500 stands for zero in the data rows.
Each pair is two rows. How far apart are they, by a hidden measure? 0 means very close, and 40 very far. Two or three weighted sums of its numbers give each row a place; it is the straight-line distance between the places.
[446,457,661,573,401,671,277,148,560,448,403,755,777,530,689,351,335,600,329,565,245]
[383,231,367,434,354,337,296,314,556,541,321,517,671,379,573,306,550,633,359,404,509] -> 4
[339,404,441,466,436,412,731,562,606,714,396,571,671,636,673,594,602,680,405,745,583]
[352,623,371,399,304,429,732,268,340,392,341,701,658,721,837,370,548,497,394,718,508] -> 4
[640,621,492,472,560,509,454,499,405,412,691,399,409,577,415,301,547,384,785,659,635]
[306,519,584,672,710,516,270,560,526,348,413,664,705,300,852,289,746,727,550,697,273] -> 13
[536,674,644,470,807,271,622,826,633,588,711,392,499,260,411,440,423,281,331,739,506]
[555,478,630,387,442,745,355,539,541,623,691,398,471,425,401,425,374,328,271,524,532] -> 18
[433,571,558,468,399,677,264,641,419,484,686,336,327,306,314,666,689,449,813,554,694]
[548,585,386,410,392,558,305,544,647,765,506,779,713,682,608,490,545,555,486,331,585] -> 27
[633,604,565,511,653,581,376,669,529,569,713,489,441,373,395,505,430,263,551,700,528]
[657,638,576,536,396,566,700,565,589,653,306,580,573,395,655,252,695,776,448,623,659] -> 14
[419,340,393,497,371,668,479,767,474,707,732,416,397,747,343,300,531,407,685,648,589]
[567,348,508,469,444,691,752,590,414,553,651,341,262,526,287,240,438,374,685,537,667] -> 7
[628,492,458,518,527,561,273,482,543,838,418,713,825,721,734,242,540,642,284,423,561]
[464,362,408,317,299,538,672,399,373,578,766,506,522,275,392,629,419,399,695,409,606] -> 12
[285,875,622,692,606,556,581,428,472,408,316,662,604,495,772,239,516,535,466,285,648]
[592,360,313,382,380,669,476,378,302,402,608,326,312,735,368,699,790,454,739,611,572] -> 13
[402,410,452,329,334,417,344,264,518,386,369,493,670,518,601,391,597,539,430,419,600]
[604,517,574,737,611,618,488,355,597,514,326,663,613,324,620,742,517,556,311,314,554] -> 10
[766,523,470,423,316,485,624,192,280,392,658,441,416,490,406,437,436,372,701,612,593]
[310,769,747,869,752,515,405,344,235,263,549,278,326,352,301,738,502,398,821,605,689] -> 22
[454,425,482,443,433,531,626,256,224,309,611,327,338,501,334,644,545,421,691,734,579]
[336,557,517,625,595,444,556,367,515,240,281,574,571,303,378,372,621,680,663,667,497] -> 14
[417,464,534,618,578,352,364,622,660,721,379,746,590,741,695,668,675,855,421,663,549]
[618,429,525,335,471,727,544,436,468,334,566,347,400,564,609,413,494,372,336,370,404] -> 33
[388,501,584,552,395,738,660,612,625,595,518,630,664,244,576,698,334,371,376,318,506]
[360,631,829,677,685,286,555,221,245,254,577,300,288,710,303,374,537,403,692,365,682] -> 14
[306,202,291,243,389,288,462,680,498,665,800,537,459,325,343,423,327,314,429,703,510]
[316,447,413,420,332,370,284,443,311,386,322,537,526,598,555,270,402,454,442,705,277] -> 19
[283,723,616,668,745,698,337,846,825,690,459,565,566,759,478,591,381,368,418,676,591]
[601,513,539,519,485,704,424,664,898,923,486,773,678,617,663,555,364,593,293,370,558] -> 17
[525,621,609,491,434,371,305,292,345,364,643,456,476,728,432,695,596,412,716,703,607]
[306,491,496,489,496,543,394,588,396,588,785,479,392,655,390,265,570,526,707,697,496] -> 9
[662,578,663,663,598,442,590,488,399,592,750,437,431,616,299,532,457,380,749,315,610]
[666,765,665,677,543,328,569,381,309,310,321,533,603,617,634,323,289,455,454,594,357] -> 6
[458,628,515,568,447,368,501,510,794,766,435,731,554,647,550,333,499,697,387,450,588]
[380,257,158,228,353,410,584,305,561,577,393,606,702,633,639,263,524,689,435,431,500] -> 15
[286,333,216,213,113,340,451,554,401,529,380,629,593,236,598,565,381,520,472,705,280]
[605,400,511,561,660,444,363,585,633,582,413,494,686,612,580,394,399,364,368,473,505] -> 6
[541,444,438,382,360,388,376,594,420,557,701,343,269,318,270,670,331,291,586,562,605]
[769,494,479,392,391,282,531,467,604,519,669,451,438,407,309,359,103,213,554,709,418] -> 15
[579,883,903,705,661,765,309,463,631,693,331,565,599,673,629,647,470,713,428,402,647]
[500,407,449,513,392,376,267,485,398,488,682,432,404,335,452,654,592,390,587,516,610] -> 10
[240,586,624,652,488,494,317,593,555,784,406,657,635,596,537,290,376,667,300,566,654]
[424,693,686,560,566,352,437,424,359,439,672,377,428,484,386,706,330,327,692,489,576] -> 10
[751,468,456,509,394,334,330,452,422,497,372,717,685,750,797,722,609,736,531,606,173]
[747,165,123,0,193,539,486,546,616,741,751,490,517,656,460,621,516,386,345,719,344] -> 6
[580,552,640,527,724,287,472,491,380,343,517,252,280,561,304,704,504,263,511,362,487]
[270,369,591,478,591,688,447,390,288,280,598,367,309,456,389,421,537,364,574,339,534] -> 7
[426,664,576,679,595,339,465,732,844,772,528,663,713,713,686,359,714,734,596,493,426]
[761,483,466,679,719,282,515,667,685,566,419,693,659,243,665,530,451,725,437,474,618] -> 1
[526,575,517,569,497,580,697,409,305,495,767,512,545,603,383,711,557,311,602,709,487]
[409,380,180,294,51,273,620,369,383,592,725,498,535,293,381,716,684,538,848,652,652] -> 13
[597,306,424,365,372,299,562,338,310,417,675,389,433,710,285,559,459,374,755,418,578]
[313,351,549,583,649,671,381,598,492,685,790,409,401,626,434,283,618,564,444,395,447] -> 6
[317,397,292,319,449,661,354,659,464,502,617,292,286,404,376,681,466,393,671,503,538]
[616,253,242,212,339,564,369,373,491,648,378,680,692,263,753,517,591,752,432,341,497] -> 26
[395,519,566,416,390,334,514,174,475,300,266,581,623,697,749,666,436,753,402,591,349]
[272,354,526,610,490,598,486,272,278,383,594,316,294,628,381,311,616,417,550,524,546] -> 27
[342,380,526,475,690,724,554,616,649,434,587,412,371,539,308,468,277,310,362,527,386]
[405,533,540,564,636,384,272,508,641,406,376,634,610,386,518,600,353,724,487,570,304] -> 12
[473,326,212,221,298,320,440,570,539,497,421,762,717,696,749,285,318,579,434,354,158]
[448,513,620,693,714,532,624,435,265,428,641,410,463,326,401,658,614,422,704,532,544] -> 33
[745,423,277,479,388,583,281,514,609,588,313,588,425,491,507,665,442,618,420,251,628]
[537,481,580,581,434,503,631,287,424,296,326,516,621,701,518,487,122,355,278,454,484] -> 13
[283,455,505,452,509,264,675,603,431,503,710,386,439,422,320,334,370,243,592,304,460]
[287,477,523,425,533,307,535,640,862,580,419,627,668,283,680,354,538,753,423,403,351] -> 31
[638,641,617,739,490,371,319,475,474,276,259,565,508,677,660,461,429,628,370,458,199]
[275,523,440,353,448,327,328,321,547,504,332,493,694,303,584,389,538,518,435,638,533] -> 11
[737,321,444,525,627,660,667,687,449,508,730,412,427,694,394,589,545,392,748,414,469]
[725,421,389,416,288,339,338,563,703,663,366,595,466,601,517,245,568,632,326,548,583] -> 22
[594,464,546,526,635,705,533,325,301,355,645,321,330,707,369,595,578,409,667,318,511]
[521,653,800,659,461,300,747,102,144,133,482,181,107,363,140,266,240,244,501,374,611] -> 14
[443,309,349,324,396,499,277,482,317,422,692,435,394,420,287,708,326,243,630,348,537]
[303,591,409,475,453,716,500,627,692,801,360,621,590,613,743,386,612,688,388,626,610] -> 17
[355,573,496,620,568,364,430,355,587,695,344,701,571,385,645,598,566,727,344,270,520]
[568,418,488,590,421,354,392,554,534,521,366,551,534,426,611,457,437,543,486,652,214] -> 18
[715,451,649,578,633,373,737,566,451,536,656,360,325,554,311,572,636,497,801,371,627]
[308,428,475,533,719,463,337,643,441,316,557,194,189,422,249,304,155,278,217,315,502] -> 25
[618,484,563,683,533,582,718,237,252,312,648,333,365,551,336,563,585,424,668,438,567]
[654,282,455,511,494,603,406,545,330,335,629,343,299,629,337,351,114,203,566,465,507] -> 19
[327,482,568,425,527,411,371,401,697,515,377,610,702,315,686,704,292,503,235,687,101]
[531,374,556,604,805,699,520,528,430,483,706,482,382,390,378,430,519,492,698,276,577] -> 2
[517,581,722,637,713,395,361,440,331,433,573,364,389,609,344,549,375,300,459,685,539]
[322,504,429,482,430,508,660,504,625,498,300,563,452,689,586,719,623,640,345,292,546] -> 24
[590,351,366,319,358,613,387,333,327,395,589,397,415,621,393,437,449,344,671,253,499]
[757,663,465,409,526,308,737,601,741,477,374,664,618,587,536,678,341,679,513,744,248] -> 25
[503,334,423,432,358,367,424,468,526,793,418,627,655,524,637,650,384,487,306,692,505]
[249,604,461,519,503,334,319,354,453,683,362,673,666,422,715,403,485,602,335,575,483] -> 7
[590,338,227,406,432,346,601,683,773,751,406,730,609,761,574,621,478,523,312,703,565]
[768,609,657,546,531,465,360,469,573,375,268,483,584,266,515,315,684,729,608,705,667] -> 27
[705,437,221,243,392,348,306,235,443,486,264,584,506,575,513,282,531,742,469,483,578]
[638,352,230,347,446,344,687,649,722,593,344,636,576,271,541,476,205,532,265,297,509] -> 4
[331,479,540,443,420,541,704,448,351,311,624,325,283,551,396,557,433,323,409,492,564]
[380,423,491,543,513,315,534,493,439,452,344,419,553,750,599,334,560,496,419,355,167] -> 8
[592,594,530,579,557,245,555,539,350,341,608,334,296,572,335,450,481,370,721,567,689]
[609,586,250,295,201,621,332,587,534,516,347,619,656,694,751,421,641,622,625,576,319] -> 4
[606,497,161,191,164,672,646,262,520,388,251,523,383,380,369,559,408,568,379,625,653]
[614,430,352,385,386,548,705,461,328,446,612,313,274,251,362,651,502,397,651,697,528] -> 15
[255,428,408,323,383,604,289,469,582,734,367,633,588,513,670,313,710,825,414,318,551]
[406,230,176,347,468,674,719,634,371,384,342,494,632,584,676,745,522,467,542,405,218] -> 28
[409,542,459,386,393,472,702,481,325,368,656,400,443,395,383,549,222,278,673,344,561]
[587,561,527,632,619,478,617,597,622,618,372,708,539,321,608,392,443,743,378,362,555] -> 24
[555,354,358,486,520,567,340,718,697,597,477,507,566,666,523,576,649,372,503,709,481]
[486,633,665,536,591,410,481,352,340,324,596,326,344,435,390,685,483,298,351,306,469] -> 14
[450,370,428,533,574,498,585,746,683,794,292,595,491,412,489,359,369,726,358,528,545]
[517,569,668,606,610,576,275,350,360,260,279,414,604,306,632,543,335,394,416,728,216] -> 27
[732,549,409,695,600,530,502,575,521,667,310,619,486,454,525,241,657,811,430,652,519]
[415,496,516,541,534,509,420,519,341,359,564,282,263,344,433,611,755,517,785,550,670] -> 4
[551,524,650,519,582,233,630,535,381,368,654,343,240,291,347,292,537,459,657,479,709]
[724,372,373,297,398,451,641,379,399,428,671,363,375,233,392,305,805,468,820,533,511] -> 15
[285,591,511,532,678,707,485,735,467,364,663,353,420,275,371,700,651,383,674,381,624]
[628,667,571,617,537,310,667,508,652,554,297,607,476,701,519,614,541,604,455,415,726] -> 34
[360,466,580,511,485,491,706,670,438,560,674,326,290,642,272,534,449,302,614,357,535]
[461,749,793,591,593,581,482,185,441,292,433,431,499,436,665,393,367,335,327,411,428] -> 8
[619,755,737,726,790,374,591,674,485,548,661,406,337,664,329,565,537,420,753,482,702]
[377,334,248,160,120,261,547,388,611,674,427,642,736,537,658,624,310,588,358,362,557] -> 14
[696,446,488,686,686,487,700,382,468,381,272,520,605,757,607,415,552,690,365,444,477]
[496,492,506,350,605,484,468,858,722,509,648,346,397,502,503,690,373,384,318,604,556] -> 14
[542,537,590,648,612,266,647,570,748,530,362,620,591,701,505,638,603,661,570,459,213]
[582,761,847,681,681,729,629,624,685,466,416,632,632,639,670,689,331,585,455,528,300] -> 13
[454,560,374,268,289,515,569,199,311,206,262,563,575,741,614,627,261,657,333,293,303]
[375,872,896,636,572,266,555,433,655,572,395,464,492,236,475,717,605,569,625,519,740] -> 8
[353,514,469,437,465,712,563,544,654,448,408,681,662,441,565,284,563,766,558,612,269]
[618,527,535,629,665,424,481,457,302,170,249,395,594,457,762,321,730,575,529,429,261] -> 18
[493,709,701,664,505,760,360,531,301,316,534,192,135,511,134,454,345,328,698,421,708]
[665,453,490,512,480,455,620,587,437,518,422,640,682,702,668,401,484,439,314,524,180] -> 31
[551,310,279,341,383,361,708,497,338,510,734,411,430,433,321,550,252,248,559,279,410]
[501,654,480,633,459,434,345,387,472,315,226,627,658,626,684,662,601,638,662,620,200] -> 9
[701,492,419,405,436,747,557,504,382,283,523,262,311,423,333,340,497,318,673,532,610]
[513,171,302,247,403,349,531,451,495,523,638,344,424,321,450,262,553,419,396,253,433] -> 22
[252,455,584,469,484,330,391,473,574,537,643,410,498,570,389,440,496,346,452,643,545]
[450,468,509,536,347,407,686,358,485,352,282,594,634,571,631,742,467,775,468,495,283] -> 6
[473,344,425,287,372,515,632,531,378,354,593,291,202,732,334,315,620,446,677,640,612]
[704,497,493,626,650,679,350,659,438,420,637,375,459,570,513,370,793,485,668,633,620] -> 12
[319,666,745,744,617,743,653,548,527,551,343,545,617,480,485,482,501,714,472,528,679]
[281,315,312,286,355,716,672,381,289,326,616,275,183,393,353,550,650,502,702,271,510] -> 5
[707,644,472,562,499,650,737,398,231,386,668,434,577,395,456,308,685,420,668,339,656]
[741,520,558,708,682,584,514,521,692,655,376,671,486,437,548,443,525,570,311,589,539] -> 32
[558,457,594,514,468,344,678,262,349,393,298,540,695,638,805,741,685,564,368,275,560]
[657,341,455,322,412,324,683,329,308,366,641,371,457,437,355,679,717,507,818,369,604] -> 12
[306,331,300,197,231,560,351,267,511,504,278,504,619,711,544,704,408,583,290,480,547]
[306,743,649,499,612,320,312,760,647,685,738,459,497,337,541,684,543,454,401,653,613] -> 8
[628,479,502,466,541,288,494,454,361,363,546,309,244,690,436,646,783,516,723,535,619]
[428,565,664,513,502,473,428,288,274,379,224,485,474,714,728,255,695,590,433,367,575] -> 7
[332,389,304,246,125,646,435,294,613,398,432,541,510,243,584,483,720,554,561,323,547]
[568,160,401,500,516,717,388,629,408,441,608,278,246,387,322,389,450,321,529,581,474] -> 30
[724,594,565,419,376,679,336,280,434,362,573,293,348,623,287,333,446,377,750,688,638]
[247,483,466,417,394,484,688,657,641,450,264,548,476,355,644,347,353,623,351,257,318] -> 13
[379,541,479,506,540,584,552,493,382,424,646,406,326,759,340,382,389,380,686,251,619]
[475,566,497,411,400,524,724,528,371,441,382,480,570,325,637,449,257,390,390,536,251] -> 23
[393,622,743,634,479,663,718,426,560,476,367,524,588,471,579,645,655,540,608,520,666]
[305,690,672,701,652,619,295,677,730,387,310,444,503,730,544,452,645,482,569,689,680] -> 10
[585,388,271,375,494,742,254,605,683,721,425,735,683,765,697,670,604,774,407,664,516]
[682,741,848,760,660,427,479,425,425,423,653,389,373,473,402,386,571,371,655,345,617] -> 22
[447,542,438,423,509,502,392,596,664,449,419,713,620,549,738,676,395,701,432,410,397]
[581,527,587,477,566,392,329,371,315,326,613,300,339,422,296,547,568,304,590,667,567] -> 31
[615,353,517,399,342,630,359,446,663,543,337,477,594,622,495,318,389,390,362,712,528]
[329,431,455,597,667,494,353,624,571,348,269,507,594,664,540,452,509,582,510,611,473] -> 6
[765,445,359,718,567,505,483,544,631,916,407,712,551,310,535,651,528,707,291,368,326]
[420,531,501,491,432,277,428,490,351,516,629,382,369,276,419,314,579,448,699,727,650] -> 10
[404,635,435,551,371,740,619,275,560,318,336,731,728,660,664,417,541,744,545,689,222]
[446,240,272,222,293,742,612,482,396,331,557,240,193,492,308,635,502,393,500,319,518] -> 22
[286,587,703,568,578,677,356,639,527,667,807,403,366,733,286,436,431,323,550,628,583]
[265,427,339,408,467,617,442,554,517,496,425,753,750,653,611,376,133,566,306,656,107] -> 10
[733,300,186,187,527,571,597,777,624,562,677,415,444,441,422,270,616,448,487,320,539]
[394,439,511,555,545,496,457,346,525,820,383,789,611,524,743,680,684,829,418,242,422] -> 18
[647,554,597,654,772,563,738,577,430,543,736,474,469,478,427,620,596,415,697,335,662]
[509,351,345,216,314,361,434,463,519,576,384,577,591,340,557,411,590,519,472,740,327] -> 2
[586,404,450,495,412,529,267,525,423,559,685,455,372,584,377,653,523,412,694,397,625]
[675,505,417,345,418,712,254,575,757,529,473,703,594,311,525,395,327,433,502,470,414] -> 10
[502,368,452,586,560,638,566,553,370,431,674,377,302,642,326,504,620,411,728,356,552]
[617,448,366,403,299,407,693,380,243,354,627,410,450,394,366,462,535,352,788,672,611] -> 10
[412,718,659,338,422,614,319,360,477,585,769,455,487,337,428,649,480,346,388,731,562]
[742,468,321,340,378,590,607,323,283,413,390,678,742,606,790,374,542,584,527,391,132] -> 11
[547,257,405,340,529,418,431,661,500,482,678,351,341,515,289,484,457,314,623,667,491]
[395,274,309,338,465,497,329,614,640,834,429,674,538,467,617,525,327,684,321,476,451] -> 13
[429,410,301,302,273,330,662,264,442,524,287,645,534,749,658,267,495,693,347,246,466]
[635,534,458,380,428,240,359,586,459,476,598,331,263,287,272,668,569,463,701,641,727] -> 17
[715,561,458,601,497,729,664,730,702,633,465,708,680,530,676,257,439,674,473,461,479]
[302,231,135,238,74,683,747,466,562,642,474,735,744,353,665,247,270,583,504,575,223] -> 11
[279,599,663,668,535,745,549,580,531,665,433,498,650,260,639,588,519,331,274,383,378]
[726,549,564,437,448,296,388,579,565,502,679,469,552,364,605,752,593,377,364,623,522] -> 38
[330,447,438,436,353,652,307,351,418,339,303,657,568,664,665,576,466,566,464,534,427]
[395,558,495,537,413,558,625,508,467,470,341,695,577,360,610,379,327,535,391,668,470] -> 13
[331,638,529,480,470,509,440,595,406,546,696,373,352,339,340,531,506,392,647,670,685]
[314,587,630,433,539,717,268,344,588,427,359,504,625,635,533,647,524,543,491,245,542] -> 13
[299,521,614,543,638,368,494,696,572,518,596,296,290,258,341,682,443,416,433,405,665]
[307,437,589,589,728,734,630,471,414,437,538,310,403,428,436,728,419,360,324,321,394] -> 19
[587,254,331,235,272,459,452,489,472,340,569,339,446,268,561,459,476,383,275,587,447]
[671,412,469,452,370,531,497,428,349,319,293,510,542,521,580,334,526,477,364,289,229] -> 13
[442,271,369,362,266,716,280,518,423,439,663,303,293,424,431,672,652,418,368,355,535]
[425,713,583,670,583,551,709,415,529,537,318,622,607,638,617,318,393,485,408,589,565] -> 12
[335,391,543,447,426,327,289,0,215,162,596,366,343,289,334,588,418,360,561,616,455]
[511,361,221,173,128,614,377,188,252,338,625,392,584,285,357,684,625,417,594,375,560] -> 16
[660,175,322,185,155,247,663,267,321,461,693,389,382,680,445,745,709,489,682,445,596]
[737,382,335,372,413,596,749,579,659,551,417,530,665,574,638,377,545,493,455,742,568] -> 14
[724,552,585,619,672,762,258,718,744,619,424,558,637,443,498,614,508,577,369,649,561]
[486,486,479,570,662,254,583,722,458,496,368,443,536,658,597,576,441,471,441,591,234] -> 6
[771,523,365,433,407,570,447,367,533,595,320,612,435,486,481,753,445,730,430,744,570]
[346,627,558,775,787,747,548,661,421,443,645,353,417,251,354,682,665,420,720,566,717] -> 26
[715,686,716,778,757,569,442,617,507,562,773,459,489,646,451,675,751,425,565,315,500]
[469,485,353,386,609,764,610,583,466,373,711,441,471,709,466,431,747,423,802,494,601] -> 14
[475,549,536,641,783,591,636,498,403,327,583,385,495,317,389,605,597,395,754,278,598]
[690,543,820,773,619,533,609,239,463,601,373,605,714,583,591,583,473,637,299,439,563] -> 14
[630,539,448,294,358,259,381,545,495,434,604,351,418,251,512,531,643,431,389,324,621]
[585,453,432,353,359,540,308,664,504,412,359,686,592,711,680,525,151,521,358,429,360] -> 19
[325,611,565,613,648,768,626,404,289,338,618,373,448,390,413,677,637,392,630,720,665]
[302,656,593,436,393,480,560,356,679,589,388,773,729,337,716,348,399,724,462,463,443] -> 34
[385,375,419,473,559,347,531,369,422,388,694,488,697,723,520,732,900,452,761,511,554]
[280,535,535,366,332,754,751,545,472,549,651,334,314,484,373,455,579,447,722,258,698] -> 24
[602,685,654,767,824,551,422,603,481,480,682,425,393,566,423,658,664,388,723,362,632]
[249,411,329,307,448,610,638,592,382,388,605,344,425,355,399,556,754,399,780,599,579] -> 14
[352,366,510,410,437,327,535,505,719,480,436,606,654,762,598,560,310,530,461,676,409]
[592,575,569,483,351,476,413,218,480,472,361,574,665,488,631,652,446,568,463,738,640] -> 19
[677,468,627,601,446,465,541,326,267,398,588,257,290,359,231,525,586,432,776,247,582]
[519,468,458,449,516,649,353,526,368,352,675,344,292,716,325,739,367,382,418,329,367] -> 14
[554,402,555,355,550,307,612,619,560,625,657,435,440,614,588,504,639,464,314,630,380]
[469,653,716,731,917,437,607,532,450,464,705,463,471,324,471,709,483,396,453,480,507] -> 17
[468,345,408,425,452,508,280,501,674,373,330,625,593,689,568,482,629,789,654,720,261]
[750,605,517,414,412,338,317,469,546,395,391,668,678,516,692,598,597,617,616,618,327] -> 6
[495,485,509,622,645,311,331,568,410,518,697,456,438,524,341,554,465,405,730,502,603]
[617,548,535,418,499,270,665,579,582,694,402,514,506,742,337,322,364,438,411,682,326] -> 6
[697,603,584,560,379,464,291,336,494,460,399,516,618,612,567,405,515,444,484,554,590]
[346,527,426,286,324,536,542,218,290,312,679,391,376,293,418,722,510,408,671,288,619] -> 8
[521,687,756,760,572,575,571,649,486,557,699,369,329,356,416,665,683,506,693,280,753]
[316,532,673,587,636,320,738,151,230,191,587,316,343,302,431,593,687,505,711,536,611] -> 21
[276,762,724,701,734,331,363,645,495,497,726,314,294,370,314,395,658,470,832,485,626]
[692,605,681,535,521,502,306,420,545,492,418,561,646,640,518,717,577,591,494,388,613] -> 15
[749,603,512,399,588,410,268,623,751,783,436,663,671,407,635,409,364,692,384,616,610]
[527,647,701,699,772,389,560,608,724,528,454,593,676,561,535,564,417,425,448,348,593] -> 4
[580,471,462,425,533,580,518,740,736,928,499,677,743,449,833,393,781,743,404,516,590]
[388,557,616,719,694,750,378,485,508,737,374,670,599,540,591,444,461,690,344,549,580] -> 23
[256,438,441,567,519,419,514,628,333,406,345,581,525,434,573,294,309,366,338,348,115]
[327,432,492,526,528,626,493,594,405,417,595,272,256,616,265,405,335,267,541,533,513] -> 4
[572,523,422,577,639,657,583,653,594,602,359,626,571,278,694,306,711,791,450,320,602]
[469,614,441,471,286,572,571,520,769,960,421,717,508,275,496,652,662,821,400,269,549] -> 10
[409,372,423,344,205,346,629,115,165,202,544,318,300,472,327,313,229,327,428,642,613]
[659,456,515,532,503,469,571,184,467,158,279,593,526,236,505,651,474,552,690,706,286] -> 12
[271,336,469,469,636,514,291,738,601,613,699,361,364,306,400,498,524,412,335,433,417]
[603,432,635,645,820,611,290,551,466,302,602,304,212,659,328,577,457,427,465,693,556] -> 10
[646,621,705,570,501,753,664,294,254,186,551,264,241,319,379,357,509,395,616,248,659]
[644,421,554,472,428,723,277,413,570,731,357,606,657,420,403,626,293,630,335,314,598] -> 18
[534,422,396,355,277,651,574,453,359,599,701,454,585,241,483,375,919,532,761,702,651]
[667,692,571,624,661,452,342,646,697,774,331,647,608,325,768,624,881,839,508,238,704] -> 29
[568,297,374,439,253,670,273,270,486,327,341,477,532,278,447,374,413,466,536,591,554]
[243,815,603,564,484,636,608,405,592,781,427,741,648,557,747,357,433,752,467,238,666] -> 21
[242,538,436,509,311,757,737,435,571,542,340,626,666,693,641,480,348,503,369,533,467]
[282,456,269,381,500,501,630,877,731,673,432,571,606,621,547,297,677,596,462,416,489] -> 13
[304,816,543,716,652,771,309,484,542,870,464,820,676,630,723,611,519,728,484,449,617]
[553,727,750,809,589,543,523,341,203,349,600,350,318,372,324,610,423,352,642,732,617] -> 28
[648,571,443,437,529,264,463,703,676,496,403,760,779,707,759,471,462,504,412,511,227]
[738,592,621,523,496,232,419,576,525,517,675,344,330,512,257,511,415,390,413,464,697] -> 18
[572,709,638,746,708,712,593,359,507,398,373,777,667,451,541,747,337,667,586,413,200]
[465,365,288,222,258,382,383,618,564,732,404,652,637,396,826,632,562,593,383,347,525] -> 25
[549,599,863,737,833,301,505,516,396,480,658,257,321,543,348,540,675,402,424,475,534]
[639,602,612,490,369,575,407,377,564,521,326,456,662,462,709,668,547,654,427,288,714] -> 9
[364,328,391,524,555,576,455,458,613,621,409,696,526,454,516,347,377,685,271,445,446]
[289,285,338,497,616,634,359,368,495,601,369,717,536,417,649,616,280,686,245,567,293] -> 8
[276,516,535,574,590,649,280,560,667,328,297,519,568,451,564,588,437,609,527,333,303]
[344,672,442,489,464,730,535,698,476,556,489,748,718,355,849,699,551,642,580,610,283] -> 4
[505,617,252,268,346,498,753,622,730,693,419,698,562,609,524,619,403,669,384,388,613]
[433,732,763,914,598,312,529,564,349,442,663,321,287,490,259,446,377,296,525,632,702] -> 33
